In the data rows, the value 128 means zero.
Each row of this table is followed by its label. One hidden rule gives the labels. It looks at one to three of the table's principal directions, none of them among the few with the most spread.
[172, 133, 77, 208, 96, 99, 140, 117, 95, 164, 153, 158, 116, 88, 148, 155, 150, 185, 116, 206, 158, 76, 81, 235, 122, 86, 187, 129, 108, 188, 120, 221, 165, 70, 172, 143, 162, 114] rl
[95, 141, 136, 189, 92, 115, 124, 117, 134, 130, 75, 101, 112, 139, 138, 156, 70, 164, 79, 121, 117, 137, 182, 150, 134, 135, 108, 178, 171, 140, 172, 136, 165, 112, 133, 87, 92, 166] sm
[134, 84, 118, 65, 169, 127, 116, 188, 140, 143, 114, 118, 137, 122, 90, 129, 133, 92, 186, 132, 121, 147, 81, 103, 100, 156, 141, 98, 108, 121, 84, 128, 104, 145, 135, 107, 126, 124] mn
[117, 133, 127, 68, 182, 171, 158, 104, 110, 110, 162, 144, 120, 152, 99, 91, 96, 85, 139, 74, 164, 160, 152, 73, 113, 137, 52, 120, 124, 74, 118, 65, 73, 184, 112, 153, 139, 142] dm
[136, 150, 146, 127, 71, 104, 126, 105, 160, 121, 149, 133, 121, 153, 146, 134, 169, 156, 141, 121, 127, 140, 107, 131, 155, 112, 178, 146, 103, 144, 126, 139, 117, 90, 109, 129, 136, 112] dm
[160, 119, 63, 170, 132, 145, 127, 109, 67, 152, 159, 158, 156, 73, 194, 135, 122, 100, 116, 203, 115, 43, 137, 163, 92, 126, 140, 72, 127, 153, 129, 125, 155, 151, 191, 165, 162, 107] dm
[101, 102, 104, 177, 166, 123, 140, 173, 115, 141, 89, 100, 108, 104, 48, 152, 78, 133, 113, 106, 182, 161, 123, 184, 98, 126, 85, 171, 161, 147, 119, 188, 163, 102, 143, 49, 97, 169] sm
[127, 123, 172, 89, 118, 128, 126, 126, 164, 109, 132, 128, 136, 154, 114, 104, 157, 125, 146, 88, 138, 153, 106, 87, 149, 122, 148, 126, 105, 103, 128, 116, 97, 140, 96, 125, 138, 111] pz
[167, 193, 104, 180, 133, 129, 162, 56, 99, 114, 188, 185, 117, 143, 188, 114, 147, 148, 88, 159, 146, 82, 141, 146, 148, 120, 116, 115, 112, 127, 136, 115, 126, 119, 140, 206, 164, 139] pz
[116, 121, 140, 157, 75, 118, 136, 126, 151, 128, 121, 112, 122, 140, 101, 122, 118, 143, 103, 116, 160, 126, 114, 156, 138, 101, 164, 170, 120, 131, 157, 166, 126, 121, 126, 98, 138, 103] rl
[187, 141, 77, 148, 124, 112, 125, 119, 100, 148, 178, 168, 141, 93, 200, 133, 176, 130, 145, 208, 114, 47, 92, 162, 118, 130, 182, 76, 101, 165, 98, 152, 150, 107, 166, 180, 167, 101] qp
[125, 114, 139, 150, 110, 114, 122, 141, 141, 130, 125, 123, 138, 112, 95, 150, 169, 135, 143, 120, 144, 153, 89, 160, 133, 99, 162, 137, 119, 155, 117, 169, 142, 89, 126, 87, 118, 116] qp
[62, 99, 172, 72, 156, 132, 128, 188, 164, 125, 52, 62, 87, 164, 12, 128, 56, 138, 133, 47, 144, 228, 151, 100, 127, 144, 62, 205, 167, 92, 135, 131, 107, 137, 81, 56, 67, 168] qp
[128, 163, 162, 86, 138, 141, 133, 94, 123, 119, 169, 161, 134, 155, 144, 134, 177, 124, 152, 105, 93, 167, 155, 83, 159, 129, 92, 107, 130, 104, 111, 64, 104, 119, 96, 184, 100, 146] dh
[136, 107, 104, 200, 86, 125, 121, 120, 114, 142, 136, 137, 164, 93, 154, 147, 139, 110, 109, 160, 138, 81, 115, 172, 112, 107, 175, 110, 122, 157, 146, 156, 161, 124, 174, 100, 145, 101] mn
[155, 115, 130, 79, 172, 134, 115, 145, 110, 145, 176, 170, 165, 104, 153, 141, 197, 91, 202, 130, 102, 132, 108, 89, 120, 146, 119, 52, 119, 126, 63, 95, 131, 120, 131, 156, 112, 138] sm
[146, 81, 106, 67, 204, 137, 123, 193, 111, 158, 160, 151, 157, 95, 91, 140, 165, 67, 218, 118, 140, 147, 79, 103, 88, 157, 108, 65, 117, 124, 42, 125, 124, 130, 144, 110, 110, 143] sm
[112, 124, 174, 82, 116, 110, 108, 146, 181, 111, 83, 96, 106, 172, 118, 105, 116, 164, 133, 90, 111, 171, 128, 84, 153, 146, 139, 152, 117, 111, 138, 127, 105, 130, 80, 112, 129, 136] pz
[112, 104, 138, 52, 213, 165, 123, 155, 108, 128, 143, 142, 158, 124, 100, 133, 140, 53, 187, 82, 107, 180, 148, 52, 104, 165, 48, 72, 144, 88, 78, 47, 105, 165, 119, 129, 85, 163] pz
[127, 135, 121, 157, 167, 133, 130, 128, 123, 109, 133, 134, 132, 133, 105, 119, 147, 113, 104, 115, 136, 150, 119, 134, 130, 130, 108, 114, 114, 128, 124, 129, 125, 124, 123, 127, 139, 143] mn
[109, 98, 146, 98, 170, 157, 137, 140, 120, 123, 117, 124, 141, 121, 81, 118, 108, 93, 144, 85, 156, 161, 132, 98, 112, 125, 82, 119, 139, 95, 124, 104, 110, 167, 123, 105, 115, 137] sm
[134, 124, 88, 206, 99, 117, 125, 141, 124, 136, 120, 114, 133, 109, 171, 110, 81, 121, 71, 155, 148, 42, 146, 162, 109, 147, 151, 140, 140, 146, 158, 169, 177, 140, 165, 103, 156, 116] fz
[112, 125, 141, 80, 157, 125, 149, 151, 157, 122, 102, 108, 83, 183, 59, 103, 78, 143, 128, 91, 159, 182, 114, 107, 130, 147, 100, 171, 114, 92, 126, 130, 74, 148, 100, 121, 133, 151] pz
[165, 97, 121, 93, 129, 131, 95, 122, 103, 152, 125, 155, 175, 72, 236, 142, 142, 121, 189, 178, 82, 60, 134, 92, 103, 146, 158, 42, 135, 142, 107, 97, 158, 156, 163, 149, 136, 117] pz
[173, 109, 109, 123, 145, 99, 116, 170, 122, 160, 140, 152, 139, 94, 133, 156, 190, 142, 181, 190, 113, 104, 58, 164, 123, 129, 185, 87, 106, 164, 75, 180, 149, 84, 150, 142, 130, 118] qp
[107, 139, 143, 87, 155, 158, 152, 125, 142, 105, 161, 133, 132, 175, 107, 82, 100, 64, 120, 57, 157, 142, 161, 53, 126, 164, 68, 133, 129, 63, 127, 62, 86, 184, 107, 134, 126, 140] pz
[162, 149, 98, 106, 175, 165, 132, 87, 79, 122, 205, 188, 173, 108, 217, 107, 162, 57, 146, 147, 99, 69, 162, 69, 111, 158, 90, 34, 122, 104, 102, 38, 122, 177, 152, 208, 150, 126] dh
[143, 159, 113, 220, 127, 103, 136, 103, 102, 132, 79, 128, 93, 107, 153, 151, 95, 217, 61, 194, 125, 92, 144, 210, 144, 107, 129, 161, 156, 165, 168, 190, 180, 91, 146, 147, 129, 155] sm
[97, 153, 154, 97, 202, 182, 172, 80, 96, 101, 170, 163, 140, 142, 83, 137, 127, 69, 149, 38, 169, 205, 179, 71, 123, 123, 0, 123, 165, 74, 109, 33, 101, 153, 108, 129, 72, 183] dm
[64, 126, 156, 98, 146, 139, 145, 152, 153, 114, 119, 92, 105, 161, 5, 157, 117, 102, 153, 25, 167, 255, 137, 117, 127, 120, 59, 198, 154, 114, 106, 116, 106, 93, 87, 46, 56, 169] dh
[106, 128, 132, 91, 157, 163, 129, 111, 118, 110, 131, 125, 139, 145, 137, 105, 95, 81, 122, 93, 113, 143, 176, 66, 116, 153, 71, 109, 138, 88, 139, 51, 100, 185, 121, 141, 127, 141] pz
[108, 136, 138, 145, 101, 125, 136, 108, 146, 110, 97, 101, 104, 144, 112, 120, 88, 155, 97, 106, 155, 144, 138, 140, 133, 111, 129, 178, 132, 129, 163, 143, 121, 129, 116, 98, 135, 126] dm
[135, 126, 114, 143, 191, 143, 146, 157, 115, 120, 157, 142, 132, 131, 72, 98, 147, 87, 103, 119, 156, 128, 105, 136, 125, 135, 98, 112, 113, 104, 112, 139, 115, 144, 127, 149, 144, 128] pz
[156, 186, 133, 219, 39, 97, 161, 59, 150, 113, 140, 146, 85, 181, 147, 94, 127, 216, 23, 180, 158, 78, 103, 203, 186, 77, 209, 188, 78, 134, 207, 191, 102, 111, 126, 194, 204, 85] fz
[139, 119, 147, 62, 139, 130, 123, 142, 139, 131, 129, 131, 129, 134, 126, 120, 146, 125, 167, 135, 107, 131, 108, 96, 135, 134, 142, 111, 118, 110, 111, 111, 101, 143, 113, 157, 126, 111] qp
[128, 137, 137, 111, 118, 123, 143, 123, 132, 128, 96, 109, 83, 142, 95, 116, 95, 183, 103, 155, 134, 129, 118, 160, 145, 102, 140, 176, 127, 122, 158, 161, 104, 132, 114, 158, 141, 110] pz
[119, 78, 145, 60, 165, 125, 88, 189, 155, 126, 69, 87, 134, 117, 121, 110, 107, 119, 167, 110, 101, 143, 118, 77, 109, 165, 129, 104, 130, 120, 110, 124, 127, 159, 110, 91, 126, 130] rl
[112, 188, 187, 183, 72, 117, 174, 51, 155, 91, 128, 132, 77, 184, 61, 121, 145, 219, 56, 94, 186, 191, 116, 187, 200, 41, 139, 225, 111, 120, 191, 173, 92, 82, 77, 148, 139, 119] dm
[150, 114, 126, 142, 38, 106, 105, 117, 132, 154, 126, 125, 139, 100, 189, 137, 142, 173, 132, 186, 104, 66, 111, 165, 137, 96, 221, 126, 115, 165, 152, 171, 149, 113, 148, 139, 158, 72] qp
[75, 77, 149, 41, 193, 149, 116, 212, 165, 116, 78, 68, 124, 153, 48, 98, 59, 58, 158, 35, 140, 188, 151, 41, 95, 192, 55, 147, 155, 74, 108, 87, 103, 186, 97, 51, 88, 158] sm
[142, 96, 143, 45, 132, 95, 91, 199, 168, 147, 75, 95, 114, 128, 132, 130, 131, 156, 186, 161, 76, 125, 89, 101, 128, 164, 180, 120, 120, 137, 98, 152, 124, 123, 112, 125, 120, 116] qp
[137, 100, 119, 100, 87, 94, 97, 180, 172, 140, 93, 87, 110, 139, 122, 114, 125, 154, 140, 160, 106, 114, 77, 141, 127, 139, 213, 144, 91, 153, 126, 182, 116, 117, 123, 109, 163, 87] pz
[105, 96, 155, 101, 124, 128, 109, 172, 155, 130, 92, 97, 146, 124, 112, 130, 113, 100, 146, 102, 114, 132, 136, 93, 121, 150, 130, 133, 151, 112, 130, 118, 140, 148, 121, 83, 95, 124] qp
[155, 106, 80, 125, 213, 152, 112, 143, 70, 144, 151, 165, 177, 70, 197, 139, 133, 62, 167, 155, 101, 80, 153, 92, 77, 180, 76, 26, 148, 133, 78, 78, 167, 160, 175, 141, 122, 164] sm
[105, 215, 142, 183, 43, 117, 143, 45, 141, 99, 148, 122, 81, 196, 148, 126, 129, 192, 38, 124, 100, 154, 185, 159, 190, 96, 129, 204, 124, 137, 194, 115, 110, 84, 90, 180, 135, 128] dm
[155, 150, 106, 168, 77, 114, 141, 100, 123, 134, 143, 139, 111, 130, 149, 120, 134, 166, 87, 194, 131, 73, 102, 187, 144, 95, 192, 147, 100, 147, 160, 170, 121, 119, 147, 175, 174, 82] pz
[72, 162, 173, 151, 94, 133, 148, 103, 154, 94, 94, 82, 78, 178, 43, 117, 96, 173, 54, 73, 146, 202, 163, 154, 172, 85, 95, 232, 147, 110, 191, 141, 104, 110, 73, 114, 107, 129] dm
[162, 102, 86, 169, 96, 125, 115, 136, 117, 142, 138, 135, 159, 96, 191, 100, 118, 102, 99, 196, 124, 19, 107, 149, 105, 136, 200, 86, 100, 141, 151, 153, 144, 170, 180, 145, 193, 72] mn
[106, 118, 118, 151, 179, 174, 139, 104, 88, 109, 157, 144, 164, 98, 107, 128, 131, 60, 122, 77, 160, 154, 159, 111, 101, 116, 54, 96, 145, 114, 122, 82, 134, 155, 139, 102, 117, 147] mn
[144, 111, 125, 150, 62, 105, 115, 114, 121, 161, 107, 128, 127, 95, 159, 164, 132, 190, 145, 184, 118, 102, 105, 185, 130, 86, 197, 136, 127, 173, 142, 181, 152, 96, 153, 121, 135, 102] sm
[141, 159, 119, 106, 141, 168, 129, 54, 98, 102, 195, 174, 169, 128, 225, 108, 153, 68, 138, 111, 103, 100, 182, 53, 122, 146, 88, 57, 123, 104, 123, 19, 113, 174, 134, 183, 148, 129] rl
[124, 121, 136, 102, 137, 137, 133, 134, 133, 126, 135, 129, 132, 133, 115, 122, 127, 110, 145, 109, 137, 137, 126, 107, 124, 132, 117, 126, 129, 112, 119, 113, 115, 141, 122, 124, 122, 127] sm
[175, 81, 93, 199, 125, 76, 104, 195, 115, 182, 80, 126, 126, 61, 141, 153, 133, 200, 129, 227, 134, 55, 58, 230, 112, 118, 212, 111, 122, 194, 114, 255, 200, 81, 176, 104, 153, 119] dm
[158, 85, 130, 124, 87, 136, 108, 118, 108, 153, 146, 154, 186, 64, 190, 141, 169, 111, 173, 173, 117, 62, 102, 132, 111, 96, 196, 65, 118, 146, 126, 133, 150, 147, 167, 133, 149, 72] qp
[100, 152, 170, 107, 55, 129, 130, 80, 158, 106, 116, 103, 103, 170, 120, 119, 117, 169, 104, 99, 121, 166, 151, 121, 165, 89, 146, 185, 123, 118, 177, 112, 91, 126, 89, 135, 132, 101] mn
[175, 154, 140, 113, 91, 124, 138, 70, 112, 136, 179, 181, 138, 117, 182, 138, 201, 165, 157, 184, 110, 96, 96, 145, 158, 80, 186, 94, 97, 141, 124, 126, 111, 109, 132, 210, 154, 87] qp
[138, 148, 127, 169, 85, 123, 132, 77, 120, 121, 105, 126, 116, 115, 188, 125, 94, 179, 88, 160, 133, 78, 153, 154, 136, 104, 150, 148, 142, 142, 177, 142, 150, 134, 140, 142, 151, 115] pz
[142, 135, 82, 167, 155, 154, 157, 100, 82, 134, 210, 178, 154, 113, 126, 128, 153, 70, 130, 114, 176, 120, 124, 143, 102, 119, 94, 90, 110, 128, 98, 111, 124, 130, 161, 138, 147, 137] sm
[116, 181, 153, 147, 152, 140, 163, 70, 99, 112, 141, 153, 96, 146, 85, 153, 147, 176, 103, 114, 137, 195, 151, 160, 165, 81, 65, 164, 148, 122, 140, 116, 114, 89, 98, 172, 95, 164] pz
[108, 123, 153, 19, 145, 138, 127, 151, 168, 111, 124, 104, 103, 191, 75, 93, 117, 107, 158, 81, 113, 194, 117, 58, 136, 153, 115, 143, 97, 82, 115, 81, 47, 162, 81, 143, 134, 120] pz
[143, 107, 129, 83, 118, 114, 107, 165, 159, 123, 120, 105, 126, 123, 115, 106, 159, 125, 152, 148, 116, 115, 72, 126, 129, 125, 193, 122, 93, 139, 115, 159, 110, 129, 116, 128, 160, 76] pz
[84, 129, 212, 32, 144, 136, 151, 146, 189, 97, 105, 96, 87, 204, 0, 102, 127, 140, 148, 29, 160, 252, 107, 77, 169, 110, 94, 199, 119, 65, 131, 111, 45, 136, 45, 113, 96, 132] rl
[174, 88, 108, 95, 160, 114, 117, 172, 114, 164, 139, 155, 148, 87, 137, 139, 168, 125, 196, 179, 126, 97, 61, 139, 105, 134, 172, 68, 103, 146, 73, 163, 135, 122, 156, 140, 144, 114] fz
[169, 125, 94, 151, 104, 119, 123, 112, 104, 151, 150, 154, 142, 93, 205, 126, 133, 142, 132, 192, 123, 45, 118, 152, 115, 125, 175, 91, 116, 152, 127, 150, 153, 132, 166, 161, 167, 103] dm
[189, 81, 88, 116, 151, 127, 111, 150, 91, 161, 142, 162, 170, 52, 178, 138, 169, 112, 183, 220, 116, 46, 61, 154, 91, 119, 196, 39, 100, 158, 92, 159, 146, 145, 185, 157, 170, 83] dh
[115, 164, 149, 134, 108, 137, 130, 90, 138, 99, 136, 127, 123, 166, 148, 105, 129, 130, 83, 112, 103, 134, 167, 101, 158, 130, 114, 140, 125, 107, 164, 86, 108, 143, 103, 164, 136, 125] pz
[116, 119, 127, 176, 95, 119, 115, 134, 139, 129, 131, 121, 154, 118, 142, 143, 141, 108, 118, 112, 131, 119, 135, 135, 124, 131, 146, 128, 135, 147, 133, 138, 161, 110, 140, 80, 117, 128] sm
Which label does each new row get?
[139, 150, 103, 93, 134, 137, 121, 100, 111, 126, 150, 142, 129, 132, 193, 131, 125, 113, 148, 149, 87, 112, 158, 94, 117, 154, 113, 96, 128, 131, 115, 70, 118, 141, 136, 168, 133, 136] mn
[165, 141, 74, 215, 69, 113, 113, 80, 104, 138, 146, 150, 149, 97, 252, 128, 122, 147, 88, 199, 115, 26, 141, 167, 114, 129, 189, 91, 110, 176, 157, 147, 172, 126, 182, 146, 189, 107] dm
[169, 122, 101, 153, 97, 100, 102, 139, 131, 142, 116, 130, 128, 118, 179, 117, 151, 165, 105, 219, 83, 63, 88, 167, 136, 126, 217, 97, 85, 161, 143, 173, 133, 123, 151, 174, 188, 86] dm
[89, 41, 110, 29, 237, 151, 116, 254, 141, 144, 74, 73, 130, 118, 29, 107, 42, 37, 190, 61, 157, 171, 121, 59, 55, 207, 51, 119, 154, 83, 72, 112, 112, 195, 130, 35, 92, 165] sm
[76, 161, 214, 76, 61, 144, 151, 82, 178, 97, 129, 107, 100, 210, 82, 99, 107, 150, 103, 34, 141, 201, 176, 72, 185, 100, 102, 210, 138, 65, 182, 76, 66, 148, 56, 137, 103, 117] fz
[98, 145, 165, 69, 164, 132, 141, 144, 163, 104, 129, 114, 95, 196, 50, 108, 130, 124, 136, 53, 136, 225, 130, 81, 152, 146, 76, 164, 118, 87, 111, 98, 73, 124, 69, 127, 105, 161] sm
[165, 98, 89, 166, 125, 99, 95, 163, 118, 156, 95, 126, 146, 78, 196, 143, 125, 147, 136, 206, 100, 51, 102, 161, 101, 152, 187, 83, 124, 174, 118, 177, 182, 120, 174, 115, 152, 122] rl
[124, 87, 131, 152, 87, 89, 102, 185, 163, 147, 52, 75, 109, 111, 112, 131, 88, 183, 116, 155, 134, 103, 96, 174, 123, 125, 194, 170, 132, 160, 150, 219, 163, 110, 134, 66, 137, 109] fz
[145, 157, 92, 107, 81, 118, 121, 107, 128, 136, 162, 132, 112, 150, 191, 118, 126, 135, 126, 168, 88, 90, 140, 123, 131, 146, 162, 126, 105, 142, 128, 108, 111, 125, 135, 178, 159, 105] pz
[143, 104, 143, 32, 157, 126, 112, 159, 146, 131, 125, 126, 129, 127, 119, 121, 156, 121, 202, 125, 111, 151, 86, 84, 122, 141, 145, 97, 107, 119, 84, 116, 97, 137, 108, 136, 130, 115] rl
[126, 130, 137, 116, 98, 121, 142, 126, 141, 132, 154, 130, 123, 129, 80, 150, 169, 130, 159, 117, 155, 160, 86, 156, 137, 89, 158, 157, 116, 142, 111, 154, 114, 89, 120, 110, 113, 104] dh
[127, 121, 125, 174, 96, 87, 92, 164, 131, 155, 38, 89, 102, 113, 156, 159, 91, 211, 84, 214, 53, 95, 143, 186, 142, 139, 171, 153, 155, 170, 168, 186, 178, 99, 141, 132, 113, 136] dm
[157, 112, 75, 149, 146, 103, 106, 180, 115, 157, 126, 127, 132, 97, 145, 144, 146, 124, 137, 198, 96, 86, 92, 169, 107, 155, 166, 95, 115, 170, 95, 172, 160, 101, 162, 133, 140, 124] dm
[148, 97, 82, 239, 62, 99, 114, 127, 111, 159, 77, 109, 133, 62, 188, 146, 72, 183, 82, 204, 156, 27, 118, 224, 99, 103, 203, 142, 141, 191, 174, 227, 204, 116, 193, 76, 168, 103] pz
[71, 106, 155, 83, 151, 147, 141, 163, 153, 122, 100, 90, 114, 165, 42, 122, 66, 91, 137, 39, 160, 203, 158, 82, 115, 152, 58, 178, 157, 82, 127, 96, 99, 156, 102, 64, 80, 162] rl
[122, 120, 92, 170, 110, 128, 125, 143, 122, 135, 121, 107, 117, 130, 134, 98, 77, 124, 71, 142, 137, 86, 146, 153, 113, 141, 134, 145, 123, 131, 158, 154, 137, 151, 146, 122, 165, 115] pz
[148, 182, 85, 255, 69, 108, 149, 47, 103, 125, 106, 144, 100, 142, 217, 125, 58, 203, 5, 203, 135, 42, 173, 204, 141, 118, 153, 160, 128, 155, 215, 160, 159, 129, 175, 166, 183, 141] dm
[119, 119, 97, 134, 151, 154, 134, 121, 96, 132, 157, 139, 155, 99, 136, 142, 120, 68, 146, 111, 143, 123, 150, 118, 92, 137, 88, 102, 146, 130, 108, 94, 142, 142, 156, 103, 113, 139] dh
[109, 120, 153, 150, 164, 132, 130, 147, 119, 127, 113, 123, 128, 109, 85, 139, 133, 140, 126, 87, 151, 165, 142, 139, 133, 117, 78, 141, 163, 127, 118, 150, 161, 104, 109, 94, 89, 163] dm
[97, 62, 174, 0, 158, 152, 99, 193, 172, 117, 97, 84, 147, 139, 68, 95, 122, 68, 202, 56, 118, 187, 107, 31, 110, 152, 121, 110, 117, 81, 101, 84, 75, 188, 88, 83, 117, 102] dh
[115, 143, 176, 91, 122, 123, 148, 122, 152, 124, 120, 131, 103, 173, 75, 135, 135, 158, 139, 100, 133, 187, 120, 115, 162, 113, 117, 167, 128, 98, 132, 120, 88, 117, 93, 143, 99, 140] rl
[95, 139, 191, 48, 102, 121, 119, 125, 174, 116, 75, 93, 91, 192, 113, 118, 89, 175, 135, 91, 87, 189, 162, 69, 163, 142, 114, 176, 139, 90, 156, 88, 82, 144, 72, 139, 101, 142] sm
[183, 164, 69, 255, 74, 108, 135, 52, 80, 137, 142, 165, 125, 84, 231, 137, 130, 199, 53, 242, 133, 18, 121, 234, 131, 81, 198, 113, 107, 192, 177, 192, 175, 102, 188, 182, 203, 100] sm
[146, 174, 116, 193, 117, 144, 165, 46, 95, 110, 194, 178, 132, 125, 148, 125, 162, 133, 93, 127, 174, 116, 133, 163, 143, 80, 115, 125, 114, 133, 143, 124, 126, 113, 138, 166, 156, 124] dm
[136, 121, 120, 113, 146, 142, 147, 122, 113, 130, 147, 141, 132, 110, 111, 128, 129, 109, 149, 126, 161, 121, 112, 133, 114, 113, 119, 124, 130, 122, 115, 129, 121, 139, 139, 127, 129, 117] rl
[134, 123, 138, 118, 89, 117, 115, 116, 138, 136, 102, 123, 132, 126, 172, 140, 115, 151, 138, 158, 99, 103, 133, 121, 131, 129, 165, 125, 131, 135, 146, 121, 132, 136, 138, 132, 128, 115] sm
